Some points, each followed by its number:
[-0.1 -0.6  1.9  1.9 -0.6  2.5  1.9  0.8] 0
[-0.1  0.   0.3  0.2  0.  -0.3 -0.7  0.1] 1
[ 0.3  1.1  1.  -1.2 -0.7 -0.9  0.5 -0.6] 2
[ 0.3 -0.3  0.8  0.1 -0.4  0.9  1.2  0.2] 3
[-0.4 -0.8  2.4  3.5 -0.2  0.2 -0.9  0.4] 4
[-0.1 -0.4 -4.8 -1.9  1.8 -1.4 -1.  -0.3] 5
[ 0.3  1.1  1.  -1.8 -0.9  1.4  0.8  0.2] 6
[ 0.4 -0.4  0.1 -0.2 -0.1  1.2  2.1  0.2] 7
[-0.3  0.3 -0.4 -0.4  0.   0.2 -1.2  0.4] 8
[ 0.4  0.6 -0.8 -2.7 -0.3  1.8  1.4  0.6] 9
[ 0.1 -1.3  0.4  2.3  0.2 -0.9  0.4 -0.3] 10
[-0.1 -0.3  2.4  2.1 -0.6 -0.5 -0.7  0.1] 11
[-0.4  0.5 -3.2 -2.   1.  -1.3 -2.4 -0.1] 12
[ 0.1 -0.5  0.2  0.3 -0.2  2.4  1.4  0.9] 13
[ 0.  -0.7  1.   2.1 -0.2  0.5  1.4  0. ] 14
[-0.4 -1.2  1.6  3.9  0.2 -0.4 -1.5  0.3] 15
[ 0.2  0.7  1.7  0.  -0.6 -0.7  0.5 -0.5] 16
New points follow, each followed by the numbers of its five nearest points above, nearest first.
[-0.6 -0.4 -2.3  0.7  1.4 -2.5 -3.3 -0.4] 12 8 5 1 10
[ 0.7 -0.5 -1.2 -1.1  0.2  0.   2.  -0.2] 7 3 9 2 13
[ 0.4  0.8  1.3 -1.2 -0.9  1.9  1.2  0.5] 6 3 7 13 9
[ 0.3  0.3 -0.9 -1.7  0.1  0.4  0.9  0. ] 9 7 6 8 3
[ 0.   0.4  0.5  0.  -0.3  0.  -0.1 -0.2] 1 16 8 3 2
[ 0.5 -0.5  0.1 -0.5 -0.3  1.2  2.6  0.2] 7 3 13 6 9
[-0.3 -0.6  0.3  2.1  0.5 -1.2 -1.  -0.5] 10 1 11 15 4
[ 0.1 -1.3  0.7  2.3  0.3 -0.9  0.6 -0.2] 10 14 11 1 15
[ 0.1  0.8  2.   0.  -0.8  0.   0.9 -0.4] 16 2 3 6 1
[ 0.   1.  -1.5 -3.2 -0.3  1.9  0.4  0.6] 9 6 8 7 13
[-0.2 -0.9  0.9  2.4  0.2 -0.9 -0.3 -0.2] 10 11 15 14 4
[ 0.3 -0.4 -0.4 -0.6 -0.1  1.2  1.9  0.3] 7 3 13 9 6
[ 0.2  0.7  2.7  0.6 -1.1 -0.5  0.5 -0.4] 16 11 2 3 1
[ 0.2  1.   0.2 -1.2 -0.1 -2.   0.  -0.9] 2 16 1 8 3
[ 0.2  1.2  0.6 -1.9 -0.7  1.   0.2  0.1] 6 2 9 3 8
[-0.1 -0.4  2.2  1.8 -0.7  2.4  1.6  0.7] 0 14 13 3 7
[-0.1  0.1  0.9  0.7 -0.4  0.1 -0.4  0.2] 1 16 8 3 11
[ 0.2  1.1  0.2 -2.1 -0.7  1.4  0.4  0.2] 6 9 2 3 8
[ 0.5  0.1 -0.1 -1.1  0.  -1.   0.9 -0.5] 2 16 1 3 7
[ 0.1  1.3  0.7 -2.  -0.9  1.4  0.7  0.2] 6 9 2 3 7
[ 0.3  0.6  1.9  0.  -0.8  0.   1.1 -0.5] 16 3 2 6 1
[ 0.2  1.2  0.6 -2.3 -0.8  1.   0.7  0. ] 6 9 2 3 7
[ 0.3  0.8  0.5 -1.2 -0.3 -0.3  0.4 -0.1] 2 16 1 6 3
[ 0.  -0.5  1.   1.4 -0.3  0.3  0.8  0. ] 14 3 10 1 16
[ 0.3  0.7  2.4  0.1 -1.  -0.1  0.9 -0.4] 16 2 3 11 6
[ 0.  -0.4 -4.4 -1.8  1.6 -1.  -0.7 -0.2] 5 12 8 1 9
[ 0.2  0.4  1.6 -0.4 -0.6 -0.3  0.5 -0.2] 16 2 3 1 6
[ 0.3  0.7  1.8 -0.3 -0.8  0.   0.8 -0.4] 16 2 3 6 1
[ 0.  -0.3  2.1  1.4 -0.8  2.8  2.2  0.8] 0 13 3 14 7
[-0.2 -1.1 -4.8 -1.6  1.5  0.7 -0.1  0.6] 5 12 8 9 1
[ 0.3  0.9 -1.3 -3.   0.2  0.3  0.5  0. ] 9 6 2 8 7
